One turn moves each row of this set onto another row. After a few examples, where does it send each row asked below?
z8: [-10  47   3 -10 -13 -27  -8  12 -27  30  14 -35]
z494: [-27  42  11  12  -9 -13  -9  -6   8   3  31 -15]
z158: [-21  18   6   4 -16  12   6   7 -15 -11   6  -6]
z803: [-13  39  16 -14 -24 -29 -19   4 -13  13   1 -26]
z312: [-20  31  18  15  -1  -4  29   9 -11  21  24 -21]
z973: [  1  55   7 -12  16 -14  -9  12   2  14  17 -28]
z627: [ 12  -5  -9   2  -3  -5  18  16 -16  12  22 -38]
z805: [  0   1  -2 -14   1 -20 -20  33   2  -1  11 -33]
z840: [-22  48  10 -13   4   2 -24  21   9  20  23 -36]
z98: [-14  32 -14  -6  -8   7 -20  10   5  35  33 -47]
z401: [-12  30  -1 -21 -32  -4 -18  13  12  11  -2 -26]
z321: [  5   6  -9  -5   0 -14 -24  10  12 -12  28 -32]
z715: [ -3  27  -1   6   0 -17 -15 -10  10  -6  39 -23]
z383: [-19  11  -8   6 -10  20  13   6  -3   2   4  -7]
z197: [  0  27   1  -2 -11 -32 -18 -15 -14  26  18 -38]
z953: [-41  36   6   8 -24  -2  -1   5  11  22  21 -14]
z992: [-13   7  -9  10  11  13  18   5  -5  15   6  -8]
z750: [-17  -8  -1  11  -1  10 -12  12 -18   3  24 -30]
z730: [  8  13  15   0   6 -17  11  15 -22  -8  24 -28]
z138: [ -6  18  21  -1  -6   1  -1  24  -3 -19  28 -27]
z999: [ 18  45 -16 -11   3 -11  -3   3   5  15  15 -30]
z476: [-11  38  -1 -22 -27 -11 -18  30 -13  18   7 -36]
z594: [-22  18   6 -12  -1  -2 -32  14  15  28  16 -41]
z187: [  8  30 -24 -21 -20   0 -11  20   3  14  12 -38]
z786: [-15   6   7   9  22   5  11  16 -14  17   5 -15]
z681: [-30  15  18   5 -11   4  19  32 -12  23  14 -28]
z942: [-15  36  18 -13  16 -17 -18  13  10  26   5 -29]
z962: [ -9  16   2   5 -15  18   3  10  10 -10  39 -28]
z118: [  5  27 -19 -14 -17  -4  -6  -3  22  21   1 -26]
z626: [-11  -3  -4   0 -15  10  15  32  -9  21  20 -39]
z139: [  7  37  -3 -10  12 -21   0  -7  15  29   2 -22]
z452: [ -8  25  -4  18  -7   9  23  -6   3   9  37 -23]
z277: [-24  -3  10   8  16   8  -5  21 -17   8  14 -24]
z134: [ -4  38 -14   2  -7 -13  -9  -4 -14  41  27 -44]
z305: [ -8  13 -12  -1 -10  -9 -25  -7   7  33  25 -48]
z141: [-11  12 -14   1  -8 -21  14  17  -8  41   0 -25]
z444: [ -8  -1  -2  15  -5   2  -4  -5 -29  -3  26 -23]
z987: [-28  20 -14   6 -24  -5  11  11   5  40  10 -21]
z224: [-17  12   7  14 -11  -2  -1  -5 -29 -10  17 -10]
z536: [ -3   7   0 -11   4 -31   0  32 -11  21   0 -28]

z476 moves to z973
z626 moves to z138
And these:
z786 moves to z444
z305 moves to z401
z953 moves to z536

One turn moves each row of this set onto another row. After a few examples, where does it send each row asked below?
z988: [  9  22   6  15  -5 -19  -9  25  -4  -2  -2  -4  28 -30   9  -2  16]
z792: [ -8   2  -8 -13   8   2   3   6  19  40   5  17  -9  13  18  25   4]
z936: [ 17 -11 -14 -24  11   1  13   8   1  16  15  19  -8 -21 -13  13   3]
z570: [  9  23   6  18   3 -13  -4  32   0   2   0   5  28 -32   6  -3   9]
z543: [  3  -3   7 -16  28   4  -1  -8  -1  14  -7  23  -2  14  -1  17 -10]
z4: [ -5 -18 -11 -27 -11   2   5  -3  14  13  -1 -23   4  -8  23  22  13]
z530: [ -4  19  -3 -21 -13   0  14  -4  13   4   7   7 -13 -10  21  38 -13]
z978: [ -4   0   4   4   4  -4  10   7   2  -9  18  10 -26   4   4  20 -22]
z449: [-10 -10   1 -23   9 -17  12  -3  17  25  -2 -20  11   2  27  27  19]
z823: [ 10  21   2  14  -3  -5 -14  27  -5   4   0  11  23 -32   4  -6  14]
z662: [  9  23   4  20  -1 -12 -11  27  -5  -3   1   9  22 -27   3  -4  11]
z505: [ 10  -5 -19 -26  -8 -24  12   5  16  25   1 -24   0 -13  11  27  19]
z41: [  9  32   0  12 -10  -9 -11  24   2   7  -5   7  24 -30  11   2  15]
z243: [  6  28   2  17  -9 -21 -12  26   1   4  -4  -4  24 -25  13   3  15]
z982: [  0  14   0 -25  11  -5  -1 -12  13  28 -16  10   0  14  17  32  -3]
z537: [  7  28   3  17  -3 -18  -5  31   6   5  -5  -1  29 -30  13   2  10]
z797: [ -6  -1  12  -1  27  -5  14   5   2   7  19  26 -13   8   3  20 -12]
z143: [ -5  -9   9 -19   1 -12  22  -7   1 -21   9 -18   0 -15  13  26  -6]
z76: [ -2   9   4 -25  10 -15   1 -12  13  21 -20  -9   9  13  22  33   3]
z544: [ -9  19   3 -25   4 -12  18  -7  19  23   3   8   0  -3  29  40   2]
z781: [  3   3  -1 -21  18   4  -6  -9   7  27 -13  21  -2  15   7  23  -4]
z193: [  2 -18  -5 -26   7  20  12  -4   1   0  10  10  -2 -17   3  14  -3]
z69: [ -8 -13  20 -12  28 -23  23  -3  -1  -7  11  -9   7  -1  13  23   1]
z7: [ -5 -35  -5  -2   6  -1   0  10   2   1   9 -20  -7   8   5   6   5]
z112: [ -2  -9   1 -26  24  12  13  -3   6  23  11  26   2  -6   7  19   3]
z386: [  9  26  -3  17  -6  -6 -17  28   1  10  -2  12  20 -25   8  -2  14]
z164: [  8  27   0  12  -1  -9  -6  31   5   9  -6   8  30 -34  11   0  12]
z931: [  8  21   3  22   2 -16  -7  34   3   4  -3  -1  27 -27   7  -4  11]
z701: [  9  21   0  17   2  -8  -8  33   4   7  -4   7  27 -29   6  -5  12]
z28: [ -2  -4  18 -10  22 -27   5 -10   1   0 -14 -15   6  17  12  25  -3]
z623: [  1  -9  14  -6  32  -6  -1  -5  -4   5  -5  13  -4  19  -3  14 -12]
z433: [ 10  -9   2 -14   8 -35  25   4  -1  -9  11 -21  -1 -17  -3  21   4]
z231: [  9  25  -1  12 -10 -12 -14  24   3  10  -6  -2  27 -29  14   0  21]
z117: [ 12 -26  -9  -1  16 -26  11  17  -1   4  14 -13 -11  -2 -13   6   7]
z586: [ -5 -11 -19  -6  -7  10  -7  12  16  25   6   5 -21  10  12  17  -2]
z214: [  8  25  -2  16  -4 -12  -9  34   7  12  -6   0  29 -29  12   1  14]
z618: [-15  -2  12   0  13 -35  13   6  11  11   6 -19  -4  17  23  30   3]
z20: [  6   4  -9  -4  -5 -44  15  12  11  10   6 -28 -15  -1   9  28   5]
z32: [ -8 -28   9   1  31 -10   8  10   0  10  13  -1  -2  15   4   8   5]
z755: [ 13   4 -25 -14  -4  -7   3  15  16  35   9  13 -20  -4  -3  20   4]
z182: [ 13  20 -16 -27 -10 -19  18   2  15  21   7   6 -11 -19   9  35   0]
z602: [ -1 -14  17  -7  31 -18   2  -8  -5  -1  -9  -4   5  17   1  15  -6]
z863: [ 10  27   0  19  -1 -10  -8  33   4   9  -3  10  24 -29   7  -1   8]
z467: [  8  22   4  16   1 -16  -6  30   3   4  -5  -3  32 -31  11  -2  13]
z516: [  9  17   5  21  -3 -16 -14  29  -4   0  -1   0  25 -25   4  -5  16]
z173: [ 14  -2  -5  -1  13 -18  16  14  -2   0  21  14 -24  -7 -16  17 -11]
z934: [-11   0  -4   4 -12 -22   4   9  14   6   5 -24 -19  12  23  28  -5]
z893: [ -4   1  10 -15  13 -26   2 -10  10  13 -19 -19   7  19  19  29   1]

z112 moves to z69
z623 moves to z893
And these:
z386 moves to z516
z7 moves to z4
z20 moves to z755
z537 moves to z863

